Rows are one point carried round by a steady rotation, each followed by how many steps it has turned.
The counts run from 0 to 376.
[-0.63  0.69  0.89  2.59 -0.03  0.74  1.24  1.29  4.62  0.53  1.69  1.35
  3.54 -2.38 -1.41 -0.56  2.15  3.45  0.17  1.20 -0.24  1.26 -1.47 -0.21
  0.56  1.55 -1.30  2.09 -3.89 -1.15  0.69  0.35 -1.96 -0.72 -2.21 -1.62
  0.42  1.99] -> 196
[ 2.81  0.76  0.91  0.30 -2.20 -0.72  3.52 -0.96  4.11  1.34 -0.41  1.76
  0.43  0.09 -0.75 -0.65  0.57  0.58  1.91  1.57 -2.14 -2.81  0.53  1.83
  0.82  1.26 -0.11 -2.07 -2.81  2.02 -0.09  3.85 -1.24  2.71 -1.36  2.39
  0.22  1.91] -> 309
[ 0.55  0.15  2.19  1.28 -2.73  2.93  2.37 -1.45  1.01  0.59  1.51  3.95
 -1.00  1.04 -2.03 -1.92  1.67  0.53  1.66  1.96  2.17  1.81 -2.02  2.08
  1.27  0.66 -2.89 -1.33 -2.57  0.27 -0.31 -1.05 -2.01  0.54 -0.37 -0.77
 -0.40  2.42] -> 44
[-1.88  0.26  0.18 -3.54  0.98  0.91  1.54  1.34  3.54  1.76 -0.79  1.69
  0.25 -2.61 -0.46  1.61  1.50  4.21  1.36 -1.37 -1.94  0.02  0.41  0.74
  0.19  0.64  0.80  0.48 -2.58  0.98 -2.37  1.07  0.07 -0.87 -0.18 -0.89
  2.23  3.32] -> 294
[-1.96 -0.11 -0.23 -1.00 -0.87  4.40  1.05 -0.13  0.50 -1.95  1.08  2.35
  1.14  0.75 -0.42  3.14  2.88 -0.10  1.62 -2.87 -2.64  0.06 -1.13  4.01
  1.52  0.99  0.36  1.82 -2.56  1.25 -1.15 -0.69 -1.44  0.31 -0.78  1.25
  2.35  2.45] -> 141
[-0.40 -0.90  0.48  0.50 -0.48  2.65 -0.17  1.42  2.63  3.24  1.63  1.24
 -1.55  0.36 -1.61 -1.01  3.88  0.65 -1.63 -3.65 -0.62 -1.49  0.73 -0.61
 -1.16 -0.48  1.73  1.19 -4.25  0.82  1.01 -0.68  0.71 -0.88 -2.41  2.24
  2.02  1.93] -> 357
[-0.71 -1.66  0.15  1.54 -1.06  2.90  0.72 -0.12  1.23  0.39  0.99  0.63
  1.64 -0.41  0.12  3.01  1.25 -3.37 -1.36  0.92  0.53  1.25 -0.16  3.60
  1.14 -0.31  0.56  1.57 -0.53  0.48 -2.24 -2.67 -4.23 -1.19 -3.79  0.98
  1.30  3.46] -> 171
[ 1.84 -1.59 -0.21  1.32  0.21  0.62  2.38 -0.14  2.67  0.64  0.64  2.75
  1.92  0.79  2.72  4.02 -1.13 -0.14  2.68  2.14 -1.68  0.53  1.21 -0.49
 -1.21  0.28  2.84 -1.03 -2.07 -0.36  0.38  0.66 -1.06  0.10 -3.10  0.68
  0.15  3.70] -> 7
[ 1.13  1.86  0.68 -0.79  0.62  2.67  0.47  1.57 -0.24 -0.69  3.13  2.11
 -0.39 -0.07  0.20 -0.27  1.69 -0.10 -0.81  0.94 -0.28  1.22 -1.61  3.40
  0.08 -1.20  1.64  0.72 -2.68 -1.08 -1.33  0.20 -2.91  2.34 -3.75  0.73
  2.48  4.65] -> 13
[ 2.10 -1.80 -1.67  1.15 -1.54  4.05  2.25 -1.33  1.18  3.37  1.26 -2.05
 -0.85 -0.68  1.16 -0.96  2.75 -1.61 -2.26  0.43 -1.62 -0.02 -1.15 -1.07
  2.57  1.19  0.66 -3.32 -0.45 -1.06 -1.47  0.36 -2.40 -2.81 -0.59 -0.17
  1.08  2.54] -> 332
[-1.18  0.19  0.67  3.11 -0.79  0.65  1.14  0.69  4.95  1.41  1.62  0.18
  1.78 -1.25 -1.43  0.16  2.71  2.60 -0.32  1.08  0.70  0.68 -2.64  0.48
  0.52  2.38 -2.11  2.43 -3.88 -0.44  0.77 -1.23 -1.18  0.28 -2.36 -0.70
  0.66  1.47] -> 197
[ 1.50  0.01  1.55  2.58 -1.56 -1.23  0.37  1.31  2.35  3.94  2.60  1.87
  3.16 -2.07 -1.43  1.73  1.11 -1.16 -1.62  0.62  0.73 -0.70  0.74 -0.37
  1.22  0.32  1.91  0.35 -3.08 -0.38  0.25  0.17 -0.58  0.75 -2.40  1.70
  0.15  4.14] -> 96
[ 1.32 -0.52 -0.02  0.66  0.33  1.43  1.49  0.18 -0.41  1.26  2.85  1.77
  2.37 -0.68 -1.74  0.73  1.62 -2.86  0.68 -1.37 -1.77  0.26  0.21  2.46
  1.39 -0.26  4.13  0.32 -1.65  0.52 -1.43  3.10 -0.98  0.21 -2.48  2.27
  1.07  4.14] -> 242
[-3.10 -2.30  0.10  3.82 -0.10  3.16  1.33 -1.09  2.52  1.95  1.52  1.11
 -1.49 -2.72  1.64  0.31  0.98  0.78 -0.38 -1.81 -0.49  1.67 -1.44  0.29
  1.53  1.23  0.14  2.35 -2.79 -0.22  0.05 -1.45 -3.37 -0.84 -2.63 -0.99
  1.15  1.68] -> 200
[-0.60 -3.38  1.11 -1.97  2.02  2.91  2.45 -2.65  1.50  1.87  0.39  1.91
 -1.96 -0.95 -1.30 -1.47  0.98  2.12 -0.56  0.79  0.49  2.67  1.57  0.20
  0.75  1.43 -0.22 -1.20 -2.49 -1.54 -1.28  1.03 -1.37 -2.01 -1.93 -2.16
  0.99  2.82] -> 118
[ 0.62  0.88  3.32  1.85 -1.56  1.87  3.32  1.08  1.83 -0.99  1.52  3.13
 -0.12  0.61 -2.46  0.67  2.80  1.56 -0.07  0.44 -1.35  0.40 -3.58  1.30
  1.64  1.25  0.67 -0.58 -1.66  0.35 -1.37 -0.55 -0.13  2.98 -0.95  1.52
  1.60  3.74] -> 373
[-0.28 -1.49  1.22 -0.52 -0.77  3.28  1.64 -0.37  4.18  0.33  0.29  2.16
  2.77 -0.35 -2.80 -0.66  1.42  1.46  3.25 -0.12 -1.04 -1.51  1.30 -1.91
 -1.17  0.79  1.74 -0.99 -2.16  3.19  1.26  0.85 -1.73 -0.36 -0.85  1.25
  1.22  1.46] -> 208
[ 1.00  0.33 -0.09 -2.60 -1.39  1.31  1.24 -0.83  1.47  1.82  1.41  0.68
  0.08 -1.30 -2.22 -1.72  1.73 -1.67  1.92  1.75 -0.87 -1.15  2.37 -1.95
 -0.14 -0.67  1.99 -1.44 -2.69  1.88 -1.38  2.08 -2.44 -2.43 -2.70 -0.63
  0.62  4.04] -> 178
[ 1.55 -2.55  0.34 -0.15  2.10  0.70  2.09 -2.22  3.36  0.78 -0.22  0.76
 -0.15 -0.69 -1.08  1.58  3.33 -0.40 -1.95  1.04 -1.60 -1.00  2.34 -1.09
  1.17 -1.15  2.16  0.14 -4.07 -0.10  0.22  1.60  0.15 -1.12 -4.03  0.10
 -1.32  1.65] -> 182
[-0.90  0.28  0.18  0.12  1.76  1.10  1.21 -2.31  4.46  0.01 -0.01  2.19
 -0.63 -0.96  2.15 -0.27  2.08  0.72 -0.97 -0.01 -3.29 -2.09  2.26 -0.74
 -1.45  1.79  0.22 -0.58 -6.11  1.05  1.76  0.91 -1.65  1.21 -1.89 -0.36
  0.43  1.21] -> 281
[-0.98  1.28 -0.37 -2.33 -0.44  3.48  0.57  2.37  2.28  2.85  0.61  1.20
 -1.69 -0.77 -1.21 -0.23  1.80  3.05  3.60  0.27  0.72 -0.71 -2.79  1.35
  0.33  0.60 -0.02 -2.40 -3.02  1.66 -1.21 -1.48  1.41  0.83  0.35 -0.45
  1.93  3.23] -> 291
[-0.56 -1.71  0.61  0.01  0.46  2.26  1.22  0.30  2.91  2.78  0.23  1.53
  1.27 -1.68  2.05  3.03 -0.63  1.81  2.89  1.79 -1.30 -0.28  0.65 -3.32
 -0.31  1.67  2.69 -2.62 -1.68  0.89  0.32 -0.15  0.00  0.08 -0.07 -0.43
  1.38  3.37] -> 366
[ 0.29  1.26  3.11  1.39 -1.14  2.33  2.05  1.30  1.44 -1.64  2.42  3.07
  1.46  0.17 -1.48  2.26  2.12  1.97  0.41  0.42 -1.53  0.23 -2.82  1.15
  2.32  0.78  1.38  0.08 -2.03 -0.01 -0.79  0.50 -1.48  2.88 -0.49  0.65
  2.19  4.23] -> 372
[-1.58  0.08 -0.82  0.82  0.02  2.58 -0.05 -0.61  2.33 -0.22  1.12  0.82
  2.73 -1.19  1.95  2.98  0.54  0.85  5.13  0.61 -2.30 -0.75 -0.28  1.32
  0.69  3.63  0.09 -0.65 -3.06  2.46  0.05 -1.20 -0.26 -0.02 -1.02 -1.11
  1.11  2.76] -> 137
[ 0.73  1.36 -2.03  1.11  2.19  2.87  2.99 -0.92  2.34 -0.28  2.56  0.87
 -2.12  0.07  0.46 -1.89  2.51 -0.82 -0.96  0.20 -1.95  1.11 -3.19  1.84
 -1.31  1.36  1.41  0.14 -3.39 -2.53 -0.78 -0.09 -1.75  0.18 -3.13 -0.02
  0.25  0.97] -> 345
[-0.46 -1.27  0.26 -1.13 -0.52  3.15  1.71 -0.64  4.81  0.75  0.14  1.40
  2.27  0.65 -3.15  0.64  2.43  1.10  2.78  0.13 -0.22 -2.04  0.02 -1.15
 -1.21  1.15  1.62 -0.28 -3.07  2.87  1.76  1.29 -1.52  1.28  0.00  1.63
  1.08  1.64] -> 209
[ 1.73 -0.68 -2.51 -0.20 -0.69  2.12  2.78  0.80  4.47  4.08  0.91 -0.85
 -2.04 -1.57 -1.89 -0.62  2.28  1.44  2.33  2.69  1.55  0.23 -1.72 -0.37
  0.50  0.57 -0.65 -1.35 -1.42 -0.26 -1.92 -1.92  0.09 -1.99 -2.93 -0.85
 -0.90  1.00] -> 262
[-0.77 -1.44 -0.93 -0.84 -0.99  1.41 -0.04 -0.34  3.35  2.30  0.57  3.62
 -0.27  1.24  0.25  1.42  0.25  0.27  1.45 -0.09  0.82  0.75  3.98  0.64
 -2.93  1.40 -2.48  0.37 -4.97  0.41  0.70 -2.23 -1.07 -1.14 -2.72 -0.18
  0.30  2.02] -> 352
[ 0.31 -4.19 -0.76  1.31  0.06  5.30  0.27 -1.35  2.25  2.28  0.63 -0.98
  0.94  0.98 -1.13  0.75  2.54  2.14  1.03 -1.07  1.43 -0.09 -1.79  2.79
  1.48  1.47 -0.04 -1.63 -2.02  0.24  2.15 -1.14 -0.32  0.48 -0.46  0.91
  1.53  1.13] -> 56
[ 3.14 -0.18 -1.08  0.69 -0.16  1.89  1.46  1.83  1.88  1.30  1.12  2.18
 -2.12 -1.39 -1.34  0.01  4.56  0.07 -1.73 -0.61  0.12 -0.92  0.15  2.67
  2.60 -2.89 -1.08  0.18 -2.48 -1.82 -1.49 -2.19 -0.07 -1.63 -2.70  0.75
 -0.19  1.41] -> 258
[ 0.87 -0.67 -1.12 -0.93  2.08  3.08  2.00 -1.67  1.77 -0.63  1.98  2.10
 -2.30 -0.62  0.51 -1.09  0.75  0.04 -0.09  0.92 -0.14  2.04  0.15  3.41
 -0.39  2.55 -0.80  0.29 -2.30 -2.94 -1.41 -2.59 -2.67  0.80 -4.43 -0.73
  0.74  3.03] -> 347
[-0.48 -1.55 -0.56 -1.49 -1.54  3.53  0.88 -1.43  3.02  0.09  0.90  2.82
 -1.38 -1.28 -1.57  0.47  0.91  1.97  2.79 -0.24  0.02 -0.64  3.71  0.14
  0.82  1.71 -0.22 -0.77 -1.76  2.42 -0.78 -0.99 -2.88  0.85 -0.71  0.96
  2.31  1.02] -> 206
[-1.73  0.25  2.16 -0.78 -0.19  0.75  4.03 -0.77  1.28  0.57 -0.80  3.41
 -2.16 -1.87  0.62  0.18  0.17  1.54  0.46  0.92  0.51  0.65 -2.80  2.88
  1.17  0.36 -0.30  1.12 -2.07 -0.28 -1.83  0.30 -3.17  2.48 -1.75 -0.68
  0.81  3.91] -> 376
[ 0.49 -2.49  0.90  1.53  0.51  3.54  1.76 -0.51  2.11 -0.42  4.08  2.74
  0.66  0.43 -2.28  1.76  1.46  0.09 -0.53 -0.63 -0.47  3.20  1.45 -0.89
  0.72  1.75  1.16  1.36 -1.80 -0.97 -0.55  0.00 -1.62 -0.39 -2.60  1.78
  1.71  1.37] -> 271
[ 1.37 -1.57  0.48  1.58  1.00 -0.80  1.87 -1.73  2.51 -0.21 -1.36  1.00
  1.81 -1.73  1.06  1.99  0.12 -0.20  1.22  1.03 -0.66 -1.98 -0.43  4.44
  2.03 -0.63  2.04  0.97 -3.06  0.79  1.18  1.85 -1.80  2.58 -3.93  0.35
 -0.67  2.99] -> 312
[-0.54 -3.11  1.07 -2.14  1.04  2.94  1.17 -2.90  2.43  2.46  0.23  1.19
  0.57 -0.92 -0.84 -1.02  0.36  2.70  0.21  2.02  1.02  2.90  0.80 -0.94
  0.51  1.63 -0.56 -1.54 -2.53 -1.17  0.21  1.49 -2.83 -1.78 -1.17 -3.18
  0.98  3.39] -> 119
[ 1.67  0.00 -0.94 -0.03 -1.36  0.13 -1.26 -0.72  1.46  1.00  1.37  1.80
  0.76 -0.49  2.20  3.27  2.21 -2.00 -0.39  1.78 -0.96 -0.88  3.01  1.83
  2.28 -0.71 -2.17 -0.69 -5.13  0.18  0.00 -0.21 -1.11 -1.41 -3.09 -1.52
 -0.45  3.55] -> 253
[-0.95 -2.54  2.45  2.87 -3.08  3.15  2.17 -0.44  0.00  3.57  0.98  1.16
  0.46  0.66  1.42  1.34 -0.26  0.42  0.55 -1.14 -0.76  1.83 -2.44  0.30
  1.88  1.12  1.22 -1.82  0.15  0.71 -0.39  1.11 -1.57  0.05  0.27  1.14
  2.41  4.85] -> 302
[-0.30 -0.27  0.41  1.90 -1.41  0.49  2.62  1.57  1.20  3.17  0.14  1.32
 -1.81 -2.62  2.02  0.12  1.76  2.15 -0.67 -3.84 -2.84 -0.92 -1.65  3.24
  2.59 -0.71  0.26  1.08 -1.17  0.07 -1.79  0.37 -0.55 -1.27 -3.17  1.23
  1.05  3.53] -> 229
[-0.59 -0.29  0.47  1.32  1.63  0.22  1.76 -1.83  2.49  0.79  2.45  2.02
  0.01 -2.55 -0.34  3.68  0.74 -0.29  1.53  2.77 -2.00  0.72  2.01 -1.70
  3.16  2.19  1.36 -0.32 -3.97  0.48 -2.30  1.22  0.52 -0.45 -1.74 -1.58
 -0.71  2.71] -> 36
[ 1.51 -0.53  0.73  1.00 -1.05 -1.48 -0.28  1.36  3.14  3.47  1.80  2.37
  3.29 -1.95 -1.14  3.23  0.49 -0.58 -1.52  1.37  1.53 -0.33  1.41  0.35
  0.93 -0.07  0.93  1.33 -2.62 -0.53 -0.04  0.55 -2.12  1.24 -2.76  1.74
  0.73  3.78] -> 95
[-0.43 -0.89  1.77 -1.33 -2.27  3.70  3.35 -0.37  0.85  1.35 -0.66  2.32
  1.38  1.13 -2.58 -1.85  3.15  0.53  1.54 -2.30 -0.67 -0.03 -3.73  2.34
 -0.43  1.25  1.07 -0.95 -0.69  0.54 -0.94 -0.61 -0.87 -0.42 -0.62  1.62
  1.03  4.27] -> 144
[ 2.19 -1.28 -1.75 -1.45 -0.51  1.80  4.42 -1.18  3.91  1.99 -1.36  0.14
 -0.24  0.11  2.64  1.85  0.76  0.69  0.65  2.76 -1.55 -0.68 -1.20 -1.13
 -1.59  1.11  1.73 -2.76 -0.09 -0.07 -1.40  0.56 -2.75  1.51 -1.19  0.77
  0.29  1.96] -> 4
